Small tables with named rows and columns. After each table, cells are looked up by row and column.

num:
	figig	badopim	dur	pav	pida
zitu	7497	209	4302	7845	8301
pizav	4300	5967	1636	2209	2995
zapafek	6660	2142	3408	6004	6724
dif	1923	1401	7193	5724	3288
tasuzub	7517	2260	2552	6022	7217
nom	2678	3655	5013	3997	3012
seri	3780	6229	1785	1880	2471
dediveb	4387	7047	157	1107	2181
rep	5545	4379	2195	3841	4745

figig of rep: 5545
pav of rep: 3841
figig of zapafek: 6660
pav of zitu: 7845
dur of rep: 2195
pav of dediveb: 1107
dur of nom: 5013
pida of tasuzub: 7217
pida of dediveb: 2181
dur of seri: 1785
figig of tasuzub: 7517
dur of dediveb: 157
pida of dif: 3288
pav of pizav: 2209
pida of rep: 4745
dur of zapafek: 3408

Table vun
,misame,gis,seledez,tal,zuz,pibe,sal
vos,196,160,192,66,129,213,210
rar,182,71,235,86,57,187,222
lago,202,194,182,43,159,198,186
sezinor,151,216,35,82,225,144,52

lago, tal -> 43
vos, seledez -> 192
sezinor, sal -> 52
vos, tal -> 66
vos, misame -> 196
vos, pibe -> 213
sezinor, pibe -> 144
lago, sal -> 186
sezinor, zuz -> 225
Which row has the largest misame? lago

pem =
|  | met | gavunet | ledira | kov | ditepet | bubun |
|---|---|---|---|---|---|---|
| fede | 44977 | 70525 | 83235 | 46443 | 48477 | 80487 |
| zofiti | 64704 | 61377 | 87324 | 55786 | 48477 | 82941 |
| zib | 63904 | 43916 | 33594 | 41905 | 48477 | 75848 |
| sagivaf | 52971 | 33066 | 96902 | 68192 | 48477 | 62338 |
| farev | 61513 | 44240 | 82979 | 55333 | 48477 | 80989 |
| fer | 65610 | 49764 | 81899 | 48278 | 48477 | 83300 |
| fifomus | 62050 | 55100 | 79443 | 46842 | 48477 | 79861 |
| serudar | 69765 | 69437 | 77753 | 13989 | 48477 | 80966 |

serudar, ledira -> 77753
serudar, bubun -> 80966
farev, kov -> 55333
fer, kov -> 48278
zofiti, bubun -> 82941
sagivaf, bubun -> 62338
serudar, met -> 69765
fifomus, ditepet -> 48477
sagivaf, ditepet -> 48477
zofiti, ditepet -> 48477
zofiti, gavunet -> 61377
zofiti, kov -> 55786
zib, ledira -> 33594
fer, ledira -> 81899
Row with the largest gavunet: fede

rufireb:
fields: potuzik, lil, ranonoz, kegufes
sifipe: [56.458, 71.830, 29.689, 46.131]
nop: [18.915, 21.958, 39.172, 86.535]
tapuz: [41.806, 35.234, 57.650, 66.325]
dore: [49.153, 33.961, 69.085, 58.486]
vuvigu: [17.818, 16.841, 44.067, 88.161]
duz: [24.573, 23.315, 46.620, 82.612]

ranonoz of nop: 39.172
ranonoz of tapuz: 57.650
lil of dore: 33.961
potuzik of duz: 24.573
ranonoz of dore: 69.085
lil of vuvigu: 16.841
potuzik of dore: 49.153
kegufes of duz: 82.612
kegufes of vuvigu: 88.161
potuzik of nop: 18.915
lil of duz: 23.315
kegufes of nop: 86.535
potuzik of vuvigu: 17.818
ranonoz of sifipe: 29.689
lil of tapuz: 35.234
lil of sifipe: 71.830
potuzik of sifipe: 56.458
lil of nop: 21.958
kegufes of tapuz: 66.325
potuzik of tapuz: 41.806

tafem:
|  | virikin | gub | lof | mul | romure | sipap | pege |
|---|---|---|---|---|---|---|---|
| larezi | 36 | 5 | 33 | -44 | 0 | 36 | 44 |
| bak | 21 | -7 | 48 | -35 | -25 | 20 | 44 |
| kol | 35 | 17 | 20 | -39 | 1 | 38 | 19 |
| buz | 30 | 49 | -51 | -24 | 53 | 25 | -20 |
| bup | 32 | 0 | 43 | -33 | -9 | 32 | 39 |
| vutena | 31 | 10 | 31 | -35 | -15 | 36 | 33 |
| rit | 6 | 46 | -55 | 0 | 57 | 9 | -25 |
| zila | -38 | -29 | -26 | 35 | 7 | -44 | -35 |
| fube | 38 | 41 | -5 | -38 | 39 | 22 | 8 |

What is the pege of bup in tafem?
39
What is the sipap of bak in tafem?
20
What is the lof of bup in tafem?
43
What is the sipap of larezi in tafem?
36
What is the gub of bak in tafem?
-7
What is the lof of rit in tafem?
-55
What is the lof of buz in tafem?
-51
What is the gub of vutena in tafem?
10
What is the virikin of bak in tafem?
21
What is the virikin of vutena in tafem?
31
What is the romure of buz in tafem?
53
What is the sipap of fube in tafem?
22
What is the mul of rit in tafem?
0
What is the romure of vutena in tafem?
-15
What is the mul of bak in tafem?
-35
What is the pege of zila in tafem?
-35
What is the mul of larezi in tafem?
-44
What is the sipap of vutena in tafem?
36
What is the gub of larezi in tafem?
5
What is the pege of larezi in tafem?
44

